Each row is where one point has got to under a steady rotation. How many steps took it there?
The counts run from 0 to 575.
[ -5  -2  -6   9  -4   4 -15  12  -4  10   3   9   2  13  -8 -15  -5  -3
   3   0  -2   7  -7  10  -9  11   2  -8  15   9 -11   4   7  -4  -3  -5
   1  -7  -3  -1   8  -6   6  -4  13  -8   9 -17   0   3  12   4  -8   5
   3  -4 -13  -6  -8   5   0  -1   1   7  -5 -12   2  -2  -8  -6   6  -9
   1  17  -5 -11 -16  -4  -8   0  -4   0  -3   3  -4   9   8]
262
[  7  -5  -4  -1   1  -1   7  12 -16   9   4 -15  -8   5  -3   5  -7   3
   7  -5 -12  -2   1   5  -2   9  -4   3  -8  -9 -10  -6 -10  -1 -12  -6
   3  -2  -5 -12  12   5   7  -6  13  -6  14 -13   4   3   3  18  -2  -4
   0   3  -4 -15  -6  12   1   4 -13   6   1  -4   4  -7   0 -12  -3 -13
   4   5   4   3   8  -4   7  -8 -10  -1   3   8 -16  10   5]
90
[  1   5  -3   0 -11   4 -13   5   0   1   9  -4  -7   9 -11  -6   2  -7
   2   3   3  -5  12   6   3   9 -12  13  10   4 -23   4   8   6   3  -3
  10   6  -1   3   7   1   7  -7   9  -8  18 -10   5   9   7   5  -9   3
   3  -6  -8  -7   9   2  -8   1  -2   6   1  -4  -6   8   3   4  -1   1
   9  -8   7  -2 -21  15   1 -17   6  -1 -11   8  -1   8  -8]
521
[  2  -3   0  -4  -9 -10  -2  11  -3   6   3   7 -11  -6   1   2 -12  -4
   7   8   9  -5   4   3  -6   7  12   6  21   4  -2  -9   7   5   1   2
   3  16 -14   3  -3  -5 -16  -4   5   2  -6  -4 -12  -8   4   0  -3   9
   0  -7  -3  -7  -1   5   3   0   7  -3   3  11   8 -14 -17   6  -9   4
  -1  -4  -9 -12  -9  -8  -3  -1  -9  -2  17  16   5  -8   4]
449
[  5   3  -4   2  -8  -4 -17  -4  -2   0  13   4 -12   3   0  -7   0 -11
  -6  -2   4  -1  13  10  10  13  -5   9  16  -2  -5   6   4  11   4   3
   3   7 -16  -2   7  -3  -3   1   7  -9  11 -18   4  -7   1   8  -9   5
   3   0  -5  -7   2   7  -6   6   9   0   3  -1   1   2   2  -2   4   1
   6 -12  -2  -6 -24   1   8  -7   9  -4  -6   4   6   5  -1]
138
[ -6   1  -3  -2  -5 -16  -5   2 -11   6  -2  -3  -9   7   6  -9  -5  -6
   8   9   5  -1   4   9 -10  10 -11   0  11  -3  -1   1   5   9   2  -4
   4  11 -12   0   8   1  -9 -10  12 -10   9  -2  -9  -7   6  -4  -9   9
  -3  -2 -13 -23  -1   4  -2   0  -1   7   0   1  -2  -9 -17   3   2  -7
  -1  -1 -16  -6  -5  -4  -2  -7  -5  -6   0   9  -6   6  -4]
355
[ 13  -6  -3  -1  -9  -6   7   4   7   9   6  -8  -7  -2   4   7 -15   1
   7  -6   1  -6  -2   0  -1  13   7   6  -1 -11   4 -16   0   7  -3   4
   0  10  -9   3  14  11 -10   5  -6  -6   5 -10  -4  -2  -3   6   4   5
   3   0   1 -10 -13  11   7   8  12  -7   9   8  18  -5  -2  -4 -14  -6
   3  -9   2  -7  -3 -11   4   0 -11  -3  20   8   8   1   2]
182
[ -4   3  -4   7 -14   2  -7   2   9  13   1  -4  -1  10 -12 -10  -4  -9
   5   4  10  -5   2   3   0   4  -8   4  18  -2 -11   4  12  -2   3  -3
   5   9   2  -1   1   8   2  -1  10 -10  16  -5  -6  12   7  -6  -8  12
   3 -15   3  -8   6   4   0   4  13   2   4  -4  -1  10 -11  -2 -10  -8
  -1   3   1   1 -21   3  -2  -5 -12   1  -2  10   5   2  -8]
393
[  7  -7  -1   8   0  -4 -17   0   4   6   5   1 -10   0   5  -7  -6  -8
  -5   8  -8  -1 -10   7  -4  14  10   2  18   8  -7  -8  11  14  -2  -5
   3   5 -11   2  12   1  -6   2  -3  -4   6 -12   4  -3  -1  -1 -10   9
   2  -5 -14 -10  -4   0   0  -2  17   7   3  -4   0   8  -6   0   4  -2
   8  -5  -3 -10 -27  -4  -3 -10  -7   1  -6   6  -1   8  -4]
158
[ 15   0  -5   6  -5   5 -12   5  12   6  16   7 -10  -3   5   8 -12  -4
  -3  -4  -7  -6  -7  12   3  10  11   5  12   0  -1  -1  -3   7  -5   0
   0   5 -16  -2  13  -2  -4   1   2  -4  -1 -13   4  -7   0  12  -4   3
   6   6  -6   2 -13  -2   5  -1  12   1   1   3   9   6   2  -7   2   1
   9  -4   5  -6 -29  -9  -4  -7  -2  -7   0   1  10  -1  10]
156
[  0   3  -5  -5 -12   0  10  14  -4  10   6   1  -4  -1  -9  11 -15  11
  13   2  -1  -6   1   3 -13  10  -4  -6   2   2 -10  -1  -1  -6   4 -12
   7   6   2   0   2  -2  -5 -18  19  -1   6   2 -11  11   5   7  -1   2
   1   4  -4  -9  -8  11   2   5 -14   5  -7   8   0  -8  -9  -4  -3 -10
  -2  12  -2  -1  -6   2 -12  -8 -14  -3   5   9  -2  -2  10]
85
[  0  -7   2   6  -1   4 -18   8  -8   0   1  10  -1   1 -10 -17   0  -4
   2   9  -4   5   4   5  -1  11   9   5  23  14 -19  -2  12   6  -7  -1
   4   2  -5   3  -3  -8   6  -1   5  -4   6 -18   8   5   9   1 -11   1
   2 -12 -12  -3   5   7   0   2   6   5   3 -13  -2  -2  -6   4   1   3
   5   0  -2 -11 -17   5   2  -7   0   3   0  12   1   6   4]
541
[ 13 -16   3   5   2   0 -10  12  -9   0   7   8 -11  -3  -3  -2  -8  -3
   2   8  -7  -2   3   7  -7  13  22   2  14  13  -9 -13   5   3 -10   0
   5  -1  -6  -3  -2 -10  -6  -1   5   6  -6 -24   7  -1   0   5  -6  -1
   2   6 -11  -3  -7  12   5   2  -1   1  -4  -2   4 -10  -5   2   6  -1
   4  -1  -4 -10 -12  -3  -1  -7  -3   2   4  15  -2   1  10]
46
[  0   7 -12   5 -16  -7 -13   7   1   5   9   2   1   2 -11  -3   5  -2
  -5  -1  16  -2   4   4   1  11   1  10  16   3 -14   1  10   2   4  -3
   1   6   1   2   3  -5   2   5   9  -9  15  -4   0  -4  10   3  -3  13
   2  -8   1 -10  -7  18  -4   2   6   4   2   6   0   1  -1   2  -9   7
   3   0   0 -10 -28   1  -6   4  -5   6   2   9  10   1   3]
10
[ -2   4  -8  -2  -8   7   6  18  -6  11   2  -5   1   8  -4   9 -13  10
  16  -5  -4   0  -2   2  -1   1  -6   2  -1  -8 -14   5  -8  -9 -10  -4
   2   5  -3  -3   3   2  10 -12  21  -3   7   1  -6   8   9  16   2  -3
   8  -4   2  -3  -1   3   4   3 -12   2   2  -3   7  -6  -5  -9 -11  -7
   2  17   9   5   7  -1   0  -3 -13  -4   8  11  -8   4   6]
97
[ 13 -11   4   2   0   5  -9   6  -9  -2   8  -3  -9  -7  -3  -7  -3  -3
   0   5 -11  -1   8   2   8  14   8  13  13   5 -16 -12   5  12 -10   4
   7   5 -10  -1   0  -1   8   4  -5  -2   7 -20  14   4  -2  10  -8  -3
   1  -7  -7  -5   8   8  -1   7   3   1  11  -7   4  -2   4  -1  -7   3
  11 -15   5  -6  -7   5  16 -14   1   0   3  13  -2   8  -1]
426
[  1  -6  -1   3  -4   5 -13  10  -5   1  -2   4   1   2   1  -9 -10   2
   9  -3 -13  13  -2   3   4  11  13   7  13   3 -12  -9   8  10 -11  11
  -6   2 -14   3  11  -2   8   4  -3  -8   3  -9   8   0   9   6  -5   0
   2 -12 -14  -2  -1   0   1  -2   7   0  13 -15  13  -6   0   1  -7   4
  10  -5   4 -16  -1  -3   9  -4   1   1  10   9   1   9   0]
32
[ 18 -10   1   2  -8  -7   4   1   4   8   4 -14 -12  -3   3   1 -12  -4
   3  -2  -5  -5   1   0   2  15   4   6  -2 -10   1 -19   0  10  -3   3
   3  10  -9  -2  12  14  -8   5  -7  -9  10 -14   0   3  -6   1   0   5
   2  -3  -3 -12  -4   9   3   8   9  -4  11   4   9   2  -5  -5 -12 -10
   6 -13   3   0  -3  -8   9 -12  -9  -4  14   8   2   6  -6]
183
[ -7   2  -6   2  -6  13  -7  10   2   7   8   6  -1  16  -7  -3 -15  -3
  10 -10  -3   7   5  18   1   4  -4   1  11  -2  -5  10  -3  -7  -7   8
  -4  -1 -11  -5   4  -3  10  -9  17  -9   3 -18   1   5   8  13  -6  -3
   8   2  -9   7  -2  -6   3   7   1  -2   1 -13  11  -6  -3  -8   5  -8
   0  11   3  -5  -7  -2   6  -6   7  -9   2   4   0   2   5]
256
[ -1   4  -5  -2 -10  -5 -14   3  -1   3   4  -9  -4  14  -1  -6   0 -10
   2  -7   6   3  11  10  10   7 -10  18  11 -10  -9  11   5   4  -6  10
  -2  10 -10  -2   7   6   9   5   9 -15  16 -10   3  -8  10   8  -7   2
   4  -8  -1  -7   6   2  -5   0   6  -1  13  -8   9  -4  -2   1  -8   1
   5  -5   4  -3  -8  -3  14  -6   5  -6   4   6   0   7 -11]
126
[-10   7  -9   1 -11 -11  -1   3  -1  14   4   2  -3   8   1  -3 -11   2
   7  -4   4   1  -2  12  -4   9  -6  -5  10  -7   5  13  -3  -3  -2  -2
  -5  11 -14  -2   9  -1  -4  -6  20 -13   6  -4 -15  -5   9   7  -5  12
   3  -3  -5 -15 -11   7   2   4   4   3  -2   4   9 -11 -14  -8  -1 -11
  -3  11  -9  -8  -7 -11  -1   2  -8  -5   6   5   2   2   5]
366
[  5  -8  -4   2 -11   2   7  16   6  13   1   3   2   1  -6   7 -19   6
  13  -3  -6   3 -10  -3 -10  13  11   0  -1   4  -8 -21   3  -2  -5   2
  -5   1  -2   4  14   3  -1  -4   2  -2  -2  -7  -4   4   9   1   6   4
   5  -2  -9   0 -16   9  10   0   2  -3   5   1  15  -7  -5  -2  -9  -4
   0   8   5 -12  -2  -8  -8   2 -13   3  20  11   3  -1  10]
180
[  0 -13   5   5  -3   7 -11   8   3   5   2   3  -2   3  -1  -9 -11 -10
   9   5  -5   5   0   6   1   7  12   9  24   5  -9  -5  11   5  -8  11
   0   6 -12   3   2   3   2   2  -2  -6   1 -13  -1   1   5  -5  -9   4
   4 -16  -8   3   8  -5   5   2  16  -3  11 -11  12  -2 -10   1  -7   0
   5  -4   1 -11  -5  -4  12  -5  -4  -4  12  15   3   4  -6]
553
[  3 -12   3   0  -5   1   5  18   1  10   1   3  -5   4  -5   6 -20  -3
  15   4   1   0   2   5 -10   5  15   2  11   5  -4 -13   0  -6  -6   6
   0   3  -6  -2  -1  -1  -7  -8   9   4  -8 -14  -7   2   6  -2   2   2
   6   1  -7   1  -6   5  12   2   5  -5   4   1  15 -17 -12   2  -7  -5
  -5   8  -3  -5   4  -8  -1  -2 -10  -3  21  18   0  -5   8]
59
[  5   1 -10   2 -11   7 -13  10  -5  -2  15   8  -6   3 -15  -4   2  -1
  -3  -2   4  -2  13  10   2  12   0   8  11   8 -16   1   3  -1  -3   1
   8  -1  -3  -2  -2 -11   4  -2  11  -3   7 -20  12   3   5  16  -6   0
   4   2  -2   0  -4  16  -4  10  -5   1  -3  -3  -1  -3   6  -3   3   2
   4  -1   4  -7 -23   6   2  -4   9   3  -4  10   7   4  14]
530
[ -9   3  -5   4  -5   2  -5   6   1  16  -4  -4   0  13   0  -9 -11   1
  11   3 -10   6  -8  10  -6   6  -9  -4  10  -1  -9   7   3   1  -5  -8
  -2   4  -6   0  13   6   6  -8  15 -11  14  -2  -9   6  12   0  -8   6
   2 -11 -11  -9   0  -8   0  -2   5   6   0 -11   1   5 -15  -8  -1 -14
   3  14  -1  -2  -7  -2  -4  -6 -13  -2  -2   4 -10  10  -4]
375
[  9  -8  -5   5  -6   8  -4  13   8   9  14   0  -3  10 -10   1  -8 -12
  -4  -8   4  -2  -1  13   4   8  11   4  10  -3  -1   1  -3  -7  -7   6
   0  -4  -4 -11   6   2   0   2   8  -4   6 -25   5   2  -1  10  -4   1
  10   3   4   5 -12  11   7   7  12  -4   3  -2  12   1   6 -14  -3 -10
   1   7   9  -2 -18 -12   5   0  -4  -3   7   6   6   2   9]
276
[  9   6 -10   2 -11   5 -17  10  -4  -1  15   6  -5  -1  -1   5  -2   1
  -1 -10  -4   4   0  10  10  12  11  10   9  -2  -8   4  -2   4 -10   6
  -4   2 -14  -1  10  -9   8   6   6  -7   2 -12   9 -10   6  21   1   1
   4   1  -3   0 -10   8  -3   1   3  -2   3   0  11  -3  10  -7  -2   6
  11  -2  10 -10 -19  -6   5  -3   5   0   3   3   9   4  12]
537
[ -2  -5  -4  10  -7   3 -15   5   7  14  -2  -2   1  12  -3 -13  -7  -9
   5   1  -7   6 -12   8  -5   8   2   0  15   1  -8  -1  11  -1  -7   1
  -6   1  -4  -1  14   8   3   2   4 -11  12 -11  -1   6   8  -5 -10   9
   5 -16  -8  -5  -4  -2   4  -3  18   5   9 -14   6   6  -9  -4  -7 -11
   6   5   2  -7 -15  -5  -3  -2 -13   0   2   6  -2  13  -7]
273
[ -4   9  -8   1  -9 -14  -8   5  -8   7   0  -9  -3   7  -3  -3   7  -8
   2   6  14  -3   4   3   0   6  -9  11  15  -6 -15   9   8   2  -1  -9
   1  10  -3  -1   3   0   3   0  16 -12  17   5  -5  -7  13   2  -8  12
   1 -12  -1 -20   4   9  -4  -5   3   9   2   1  -4   0  -8  -2  -9   1
   6   4  -3  -2 -14   1  -2  -2 -12   3  -4  10  -4   5  -9]
113
[ 17  -8  -3   0  -7   5  -4  12  -4   2   6  -4  -7  -7  -6   4  -5   7
   3   0 -15  -1   1  -7  -5  20   8   6  -4   8 -18 -23   4   9  -6  -4
   6  -1  -1   4  13  -2   5  -2  -4  -1   7 -10  15   7   4   9   0  -6
   1   0 -10  -7  -4  11  -1   1  -6   5   5  -1   2   3   7   2  -6  -1
  12  -6   7  -5 -10   6  -1 -13  -6   6   3   8  -4   8   5]
306
[  4   5  -3  -4  -6  -5  -7   0   2   6   8  -6 -18   7   9   5 -12  -5
   8   1  -5 -10   7  16   0   9 -12   5   1 -11  -1   7  -4  11   4  -4
   4  14 -17  -4  11   5  -6 -11  13 -10   8  -6  -6  -1   0   8  -5   1
   5   8  -8 -13   3  -9  -2   1  -1   3  -5   3   1   1  -5  -3   4  -9
   4  -5  -1   5 -11  -2   2 -19   2 -10  -6   4  -5   1  -3]
361
[  4   6  -5  -4 -13  -7  -2  13  -5   7   3   6  -6 -12   7  13  -9   6
  12   5   2  -2  -2   1  -4   8   9  10  15   1 -10  -2   2   6  -3  -6
   2  16 -11   5  -2  -4  -5  -6   9   2  -3  16 -11  -8   9   6   0   6
   1  -5  -4  -9  -1   3  -1  -5  -3   4   3  14   3 -10  -8   4 -13  10
   5   3  -1  -5  -8  -4  -8  -4 -15   0  12  16   2  -6   5]
328
